One vector is turned by the same rotation once a tick. Each row is the vector after some number of ticks, and that number follows the row.
The counts run from 0 to 378.
[168  94 103  74  81 109 127 131 139 127 169 126 148 130 144 194 112 124
 145 171 131 121 150 131 142 108 136 109 151 121 159 156 117 146 145  75
 141 104 168 122 171 124 113 114 149 139 147 136 196 141 104 146 139 107
 126 114 118  69 141 151 174 144 107 150 128 155 109 137  77 135 130 139
 188 130 125 102 137 108 125 123 140 130  93  78 216] -> 287
[122  90 121 137 139 120 127 134 156 158  88 134 137 116 102 107 109 199
 133 113 125 142 163 139 121 112 120 111  99 102 140 184 157 118 114 179
  93 172 111 103 111 122 112 148 174 131 121 136 103 108 142 121 152 151
 122  98 201 126 122  88 134 135 133 130 122  77 135 100 151  64 164 111
 110 127 123  92 161 179 147 126 141  96 113 155 107] -> 205
[145  56  88 125 101 123 102 125 143 149 167 130 141 113 134 183 146 124
 145 142 108 111 168 129  78 137 117 133 143 124 118  87  82 133 132  94
 139 180 121  79 154 124 135 155 119 153 103  68 158 131  98 128 137 173
 112 138 126 117 137 166 143 114 107 111 155 110 155 165 138 103 168 107
 174  92  80 109  98  98 143 150 155 118 100 109 176] -> 280
[100 158 121 144 124 132  69 108 104 111 135 116  83 105 167 160 103  70
 149 141 112 141  93 125 136 126 119 173 138 168 122 101  88 140 153  97
 142 110 113 123 163  82 129  89 103 119 130 109 146 149 156 129 112 153
  93 122  88 143  95 145  88  69 146  84 140 155 150 119 128 142  88 145
  99 148  98 128  68 104 133 145 112 125 128 139 157] -> 113
[ 87 134  87 115  95 136 155 157 135 139 132 152 108 171 103 129 138 132
 139 108 115  89 166 184 101 128 105 126  90  76 134 139 122 160 111 120
 103  93 179 116 140 116 120 175 146 147  92 120 131 102 150 155 120 108
  91 111 189  85 134  96 125 135 112 135 157 144 119  71 173  97  98 135
 122 155 170 125 135 137 155  92 137 125 144  88 190] -> 78
[131 134 119 146 118 148  88 142 119 124 144 151 104 120 192 152 164 108
 134 103 100 116 139  78  82  82  97 196 123 149 117 115 107 144 110 135
 114 142 170 100 153 149  98 142  97 119 153  75 119 147  97  99 147 154
  91 197 124 129 147 163 127 137 170  90 123 115 123 111 162 135 124 169
 189 152 105 151  76 112 127 101 149 127 117 130 121] -> 254
[109  80 126 127 126 134  98 123 128 155 141 130 108 110 130 133 160 161
 144 101  79 111 199 116 125  96 105 144 122  98  98 191 120 113 128 140
 121 167 115  97 114 114 121 179 162 142 140  86  94 121 119 154 160 110
 131 119 194 101 141 137 145 137 127 131 131 102 143 106 158  69 143 145
 153 141 103 110 125 190 170 143 148  97  90 155 141] -> 66
[112 139  95 165 124 135  69 132 122 113 146 125  95 128 189 163 109  60
 133 145 127 116  98 141  97 147  90 172 105 148 116  91  91 154 146  89
 137 150 153  91 173 112 120 122 103 138 121 100 175 135 123 113 137 171
  81 160 106 163 117 143  91  72 154  75 154 132 146 106 158 132 131 126
 112 123 145 138  93 101 121 138 128 135 143 153 155] -> 115
[103 133 124 106 113 145 156 155 134 161 161 183 142 144  97 125 125 116
 132 129 131 117 120 153 170 157 127 109 157 132 127  91 146 126 159  89
 158 104 129 130 145 103 152 148 108 145 155  61 144  95 142 148 102  84
  96  98 159  68 113 128 145 146  92 119 143 107 125 159  96  93 135 174
 154 118 121 108 115 128 155 119 134 150  99  81 203] -> 292
[101  97 135 169 173 143 194 134 120 154 169 146 136 142  64  86 135 163
 107 128  90 103 137 124 180 174 126 137 121 162 131 108 145 119 191 129
 154 135 151 108 126 128 160 141 128 121 154 118 107  78 110 166 135 117
 170 125 142  90 110 107 109 127  95 126 117  91 112 144 103 106 127 121
 108 100 112 153 157 112 152 132 114 144 102 152 152] -> 4
[174 133 146 131 145 111 200 126 103 109 142 119 118 136 103 122 172 144
 100 154 139  77 107 116 113 170 136 100 103 123  85 106 169 111 127 154
 139 156 112 135  97 137 128 104 107 123 111 156 125 148  90 119 130 138
 189 131  91 199 135 141 131 137 172 114 104 100 100 162 122 141 130 104
 122  83 168 136 130 112 101 167  95 137 125 147  60] -> 170
[166 172 146 132 135 100 154 126  89  87 124 124 110 121 101 104 144 176
 108 162 152  78 100 127 164 159 128 120 144 134 111 160 157 103 123 170
 143 131  91 160  96 120 118  84 116 132 141 158 101 144 122  97 117 129
 162 110 104 198 110 134 134 129 174 116 113 108 106 157 127 158 122 114
 111 113 134 103 108 122 105 191 114 139 114 167  81] -> 172
[119 143 125 124 121 159  44 131 155 123 115 121 120  79 200 145  86  97
 165 148 150 182 117  81 120  71 145 127 128 144 147 128 106 163  93 108
  84 106 141 184 170 122 118 134  83 140 155 106 130 169 128 110 146 134
  88 105  96 103 127 148 131 134 151 138 106 157 111 107 114 126 109 144
 158 165  97 121 104 132 118 100 126 132 117  71 161] -> 262
[162 202 118  83 103 106  99 138 122 107 128 163 155 143 100 119 144 115
 137 112 154 129  61 120 174 154  99 132 171 120 132 151 176 103 136 122
 182  93  80 133 133 129 106  70 132 108 132 144 160 107 109  95  75 136
  77 101 125 144 122 117 164 154 128 123 129 103 148 132 115 188 130 139
 135 110 118  90 103 122 114 129 143 119  92 145 137] -> 314
[140 165 152 133 130 154 113 130 170 130  85  74 137 105 150 139 114 176
 132 128 187 162 115 141  79  89 143 113  86 113 102 159 134 143  61 181
  67 123 137 145 124 114 130 130 131 147 125 157 130 142 159  87 154 124
 124 135 116 165 117 129 114 151 182 143 109 128 121 130 144 127 149  94
 167 167 120 120 160 134 157 107 142 125 122  74 102] -> 46
[ 76 104 127 141 168 144 135 115  91 146 148 139 111 113 106 117 171 125
 109 114  63 164 167 124 157 165 157 114 110 139 119 141 147 100 148 148
 167 152 100  79 149  94 140 132 178 100 131 139 125 105  60 159 126 140
 162 137 167  95 126 105 106 141  60 136 114 102 195 122 104  73 143 120
  75 112  99 144 137 160 134 132 114 112 114 171 125] -> 354
[114 185 161 120 110  94 155 100 106 122 107 118 116 125 120 100 120  93
 126 140 139 144  73 169 157 145 131 138 167 143 105 149 163  83 170 159
 148  99 106 165 123 126 133  81  84 101 175 149 148 117 152 128 128  99
 138 147  73 157 154 139 118 138 149 132 127 116 166 160  95 147 106 164
 121 110 182  91 150 129 138 144 108 134 120 127  87] -> 322
[152 201 145 145 141 117 134 155 136 135  96 115 135 152  90 116 127 169
 116 118 164 136  76 155 175 159  92 145 134 154 109 132 177 125 109 191
 146 121 107  87 113 114 102 106 136  93 138 120 133 100 123  78  82 159
  81 124 135 175 115  95 128 129 155 100 106  63 146 122 158 156 168 100
 139 141 122 102 130 129 148 117 148 108  83 166  97] -> 179
[152 119 131 123 107 123  44 121 130 115 109 107 134 102 196 171  69  73
 153 127 140 179 110 127 123  87 158 122 155 161 144 125  93 141 117  91
 128 159 117 150 163 134 113  98 123 137 153 122 188 174 116  95 145 146
 114 145  81 124 112 169 144 120 110 132 121 136 136 161  97 141 162 123
 156 124 103 101 121  93  80 142 145 130 148 112 135] -> 123
[ 91 134 124 128  89 120 143  76 118 132 123 130 125 141  95 117 133 132
 146  91  98 101 146 162 133 123 136 128 151  82 119 128  84 125 123  84
 115 103 107 148 100 132 154 143 160 131  82 130  95 149 208 163  96  85
 132 110 143 106 121 143 124 106 109 159 169 182 120 132 160 131  30 139
 123 154 143 124  97 124 135 110 130 167 178 118 127] -> 84
[118 124 132 104  98 111 201 128 125 140 154 153 124 174  90 124 112  88
 149 156 145  75 126 168 146 156 132 111 130 114 115  99 100 121 179  70
 135 115 157 178 140 127 150 126  87 162 146 140 151 125 162 159 141  64
 149 103  99 119 125 150 127 122 132 142 153 169  80 167  81 131  81 124
 123 110 177 118 150 114 125 144 115 167 133  87 169] -> 297
[137 104 132 128 142 130 140 108 112  98 151 132 106 157 142 125 137 145
 125 114  95 103 204 100 128  95 145 138 114 100 118 181 117 140 129 116
 106 128 170 133 115 148 125 130 191 112 147 183  90 148 140 170 152 111
 173 150 149  82 139 158 128 138 114 174 136 181  78  99 120 153  65 130
 139 166 119 149 120 149 107 102 128 139 163 166 115] -> 224
[109 114 138 157 164 138 204 139 118 149 169 130 125 130  77  85 157 162
  84 147 124  98 157 118 138 164 169  90  92 156 103  73 144 141 147 138
 128 155 135 114 121 135 157 129 123 139 154 124 118 111  85 161 120 126
 207 133 100 109 121 143 111 158 104 145 112 110  93 187 108 117 122  91
 123  95  98 170 146  92 129 116 130 161 121 109 128] -> 6
[108  61 117 128 125 121 161 130 112 133 145 122 141 104 152 135  76  96
 146 183 125 137 129 159 174 146 140 105 159 164 158 137 115 126 186  80
 157 135 150 160 135 109 138 107  99 146 133 148 156 147 124 150 148 106
 154  85  99 112 139 114 110  97 123 111 127 159 139 146  81 113 136 121
  66  97 141  99 170 121 121 174  79 118 114 118 163] -> 136
[ 97 133 129 112  86 121 132  96 111 130 121 127 108 125 103 133 143 124
 122  98 116 105 152 151  86 131 142 104 108  75 106  81  83 133 107  87
 110  88 116 123 119 132 146 147 141 139  64 114  97 146 179 157  90  96
 138 138 119  91 114 145 117 131  83 173 168 186 118 139 168 130  59 114
 126 149 150 141 107 106 128  98 126 175 203  79 133] -> 83
[ 86 125 118 128 160 175  83 124 158 160  90 105 148 101 103 139 154 105
 145  86 134 182 113 153  88 124 133 137 104 122  97 125 119 108  91 154
 104 119  95  70 119 107 188 173 161 127 109 126 113  78 129 126 135 145
 105 132 155 122 126  98 125 134 137 155 127 129 173 102 144  67 158 131
 117 136 114 163 131 153 185 107 135 126 104  97 113] -> 54
[100 160 126 126 107 118 141 116 139 117  99 117 102  86 163 141 113  96
 134 163 132 135 122 144 101 131 128 147 118 143 133  86 102 135 132 122
 101  93 146 177 149 129 110 107  48 133 100  90 118 163 130 104 107 128
 115 153  67 149 142 145  86 135 146 107 118 151 164 113 153 149  80 159
 113 119 170 119 114  93 129 131  95 145 172  75 125] -> 108
[161 133 148 117 131 119 193 186 138 126 137 181 171 188  96 131 133 130
 125 135 135  96  98 159 158 188 125 101 124 118 156  81 176 132 128 122
 155 145 146 103 132 163 123 142 120 116 148 110 181  63 118 128  92 104
 116 146 141 106 142 112 166 128  84 138 122 108 105 172 116 154 182 113
 168  90 149 128 155  86 114  91 133 136 134 111 143] -> 155
[164 172 145  79  86 101 113 107 116  96 128 136 131 133  94 137 147 145
 142 135 161 101  90 120 147 148 126  87 174 101 124 114 146 111  99  93
 173 146  62 154 121 136 102  74 119 152 113 143 157 143 142 105 102 110
 121 107  69 166 120 172 157 120 130 136 142 115 105 179 104 175 124 109
 138 114 116  82  93 114 102 166 149 152 122 120 104] -> 310
[ 95 148 102 106 103 128 130 146 152 142 140 136 117 137  97 100 123 157
 139 111 109 110 148 145 140 122 119 139 118  85 124 148 124 143 137 110
 123  84 155 128 145  92 129 166 163 140  99 111  94 107 165 162 111  91
  81  94 204  78 122 102 110 131 111 125 161 141 131  84 160  95  85 127
 110 156 132 104 139 157 162 106 134 122 120 119 191] -> 77
[128 122 111 136 104 126 154  93 135 117 133 126 116 117 139 120 154 124
 124 118  99 122 140 137 102  97  93 165 147 123 135 104  85 117 121 132
 105  92 158 139  96 167 121 125  91 120  79 135  83 159 161 109 103 143
 149 166  78 154 135 146  97 114 193 119 136 178 145  98 180 142  79 151
 138 126 165 144  88  97 149 111 126 160 170 127  92] -> 246
[140  47  75 105 123 137  78 110 136 115 157 118 144  99 156 174 113  88
 145 169 132 131 155 128 111 106 120 142 112 133 134 130  67 141 146  71
 133 142 145 113 154 107 141 142 149 166  98 152 167 145 108 136 178 176
 125 112 108 135 128 167 135  58 156 120 152 164 137 109 114 108 147 120
 118 111 105 126 104 126 122 150 114 121 110 119 188] -> 276
[119 199 132 114 115 106 152 136 124 142 103 167 133 160 102 101 150 115
 143 109 136 138  57 164 160 154  99 142 178 127 115 122 176  80 143 150
 159 116  90 128 123 151 130 109  88 111 147  88 156  83 120  92  93 114
  84 137 103 146 140 118 146 148 126 108 124  84 192 137 109 138 131 177
 144  90 166  98 131 124 154 141 123 122  98 135 107] -> 318
[163 173 174 143 147 114 163 116 175 129  77  69 151 142 127 118 115 129
 107 149 167 165  73 180 133 121 133 132 124 157 113 154 136 111 113 188
 104 112 143 128 101 150 145 103 149  96 170 166 144 106 135  99 135 116
 124 184  83 173 129 118 115 152 163 138 103 140 140 137 119 154 149 127
 155 136 173 124 167  98 142  87 134 119 112 119  60] -> 184
[148 148 142 108 151 117  75 141 148 102  90  79 125 136 149 140  87  98
 145 142 170 157  93 146 110 136 151 120  89 118 129 168 163 133 111 156
 124 160 114 124 158  99  96  81 163 126 139 200 203 123 110 100 176 164
  92 137 119 155 115 128 121 117 119 120 125 124 127 111 115 141 175  91
 117 131 135 120 171 127  91 122 143  84 141 154 117] -> 338
[151  91 156 149 115 100 167 106 115 114 152 112 137 140  95 126 106 184
 113 164 128  95 148 147 151 163 151  94 180 162 123 125 109 123 138  99
 166 172 108 121 131  98 128  92 131 136 109 114 160 139 139 128 118 104
 154 100 103 130  71 140 119  99  82 133 132 109 108 201 129 131 145  77
 138 133  91  79 129  83 103 169 136 166 126 147 150] -> 146
[168 125 132 114 116 108 141 145 119  95 165 135 153 160 103 137 104 150
 132 136 136 103 129 137 199 154 131 102 176 148 152 159 140 146 147  90
 188 125 125 118 146 109 127  97 173 101 142 134 174 104 138 123 110 110
 129  91 145  96  93 122 144 103  89 124 135 119  75 167 105 158 143  91
 126 140  82  98 131 101  88 140 152 145 104 167 185] -> 150
[150 177 137 144 177 138 114 149 123 108 159 100 101 152 160 136 156 138
 123 123 144 114 118  90 110 106 113 164  89 138 107 171 158 124 117 172
 117 118 168 116 125 116 114 101 137 128 152 167 103 145  89 110 184 154
 127 143 127 178 135 145 106 132 224  83  93 112  93  90 126 147 116 115
 159 160 115 158 142 165 152 119 127 104  80 164 110] -> 38
[137 126 125 115  94 125 138 144 143 116 124 158 132 123 151  98 133 169
 128 126 138  97 155 112 112  78 122 130 111  80 169 149 140 150  86 137
  89  97 161 184  95 166 112 121 106 132 102 145  77 143 167 118 114  94
 143 105 158 119 141 105 135 142 154 147 120 166  69  90 170 169  79 128
 122 143 170 120 132 140 101 112 121 143 185  98 121] -> 235
[124 124 152 152 148 137 156 184 124 106 133 166 112 179 121 107 123 192
 135 118 108 107 154 141 153 147 122 104 111 109 153 173 192 140 110 142
 134 148 168 119 141 109  86 131 176  94 124 140 123  97 133 120 107 112
 116 111 210  96  91  68 127 122  80 113 111  97  92 110 168 129 146  91
 110 161 118 126 153 159 112  98 149 116 131 182 157] -> 366
[120 112 113 100  86 126 127 103 140 136 136 106 111 108 148 116 114 187
 151 126 133 125 187 124 138  94 153  87 130  95 127 203 131 142 102 132
 111  93 120 152 137  99 119 141 171 153 122 124  94 144 170 145 125  80
 106  83 169  71 115 127 146 152 119 161 127 153 104 110 132 102  73 117
 144 170 117  74 134 164 132 124 135 133 116  96 179] -> 73
[153  91 130 100  61 103 127  94 151 146 145 124 151 126 140 159  94 162
 155 155 114 141 179 140 158  89 133  95 195 146 139 162 107 115 145  85
 158 152 119 147 148 118 125 104 141 138 157 106 150 137 159 127 123  87
 128 100 109  84 124 160 157 136  93 146 153 138 117 175 105 124 131 139
 183 134  89  60 120 117 127 169 139 140 105  97 188] -> 285
[108  97 146 127 135 129 139  87 154 138 110  79 172 107 126 130  92 115
 117 134 128 187 127 203 143 134 148 109 154 124 160 162 141 101 135 153
 139 143 115 120 120 127 149 112 158  91 148 198 175 107 109 142 167 116
 153 140 111 127 153 104 109 127  76 156 118 161 179 125  85 114 155 138
  83 120 146 109 199 146 134 130 111 110 162 145  85] -> 348
[116  69  75 105 112 142  62 107 120 130 166 121 132  93 142 175 130 108
 139 142 115 136 146 108 123 135 120 142 135 136 126 113  76 122 145  77
 148 138 121  92 158  82 153 138 142 165  95  97 148 147 110 131 145 181
 101  99 131 119 113 156 122  81 152 117 154 146 146 126 120 101 153 111
 117 117  75 125  90 127 141 175 142 123  94 131 204] -> 277
[137 176 120 108 170 155 140 144 127 125 134 129 152 125  86 115 202 117
  96 108 121 134  88  98 131 152 116 149 106 128 137  85 164  96 108 156
 134  66 117  83  99 152 156 135 116 103  98 143  86  95  75 113 102 150
 153 150 126 139 155 123 141 154 159 133  98 101 154 105 123 142 133 136
 113 114 116 202 123 121 166  67 129 130  90 126  92] -> 28
[ 84 110 130 107 157 142 108 103 115 125 134  79 122  98 125 129 123 107
 109 141 113 216 132 150 162 153 167 106 130 125 133 161 146 118 131 134
 148 100 115 120 134 108 149 104 180 107 127 189 152 122  85 156 127 116
 162 131 108 107 133 118 102 133  67 150 112 147 181 111  74 107 142 109
  91 109 114 118 164 141 130 111 122 113 129 149 114] -> 350
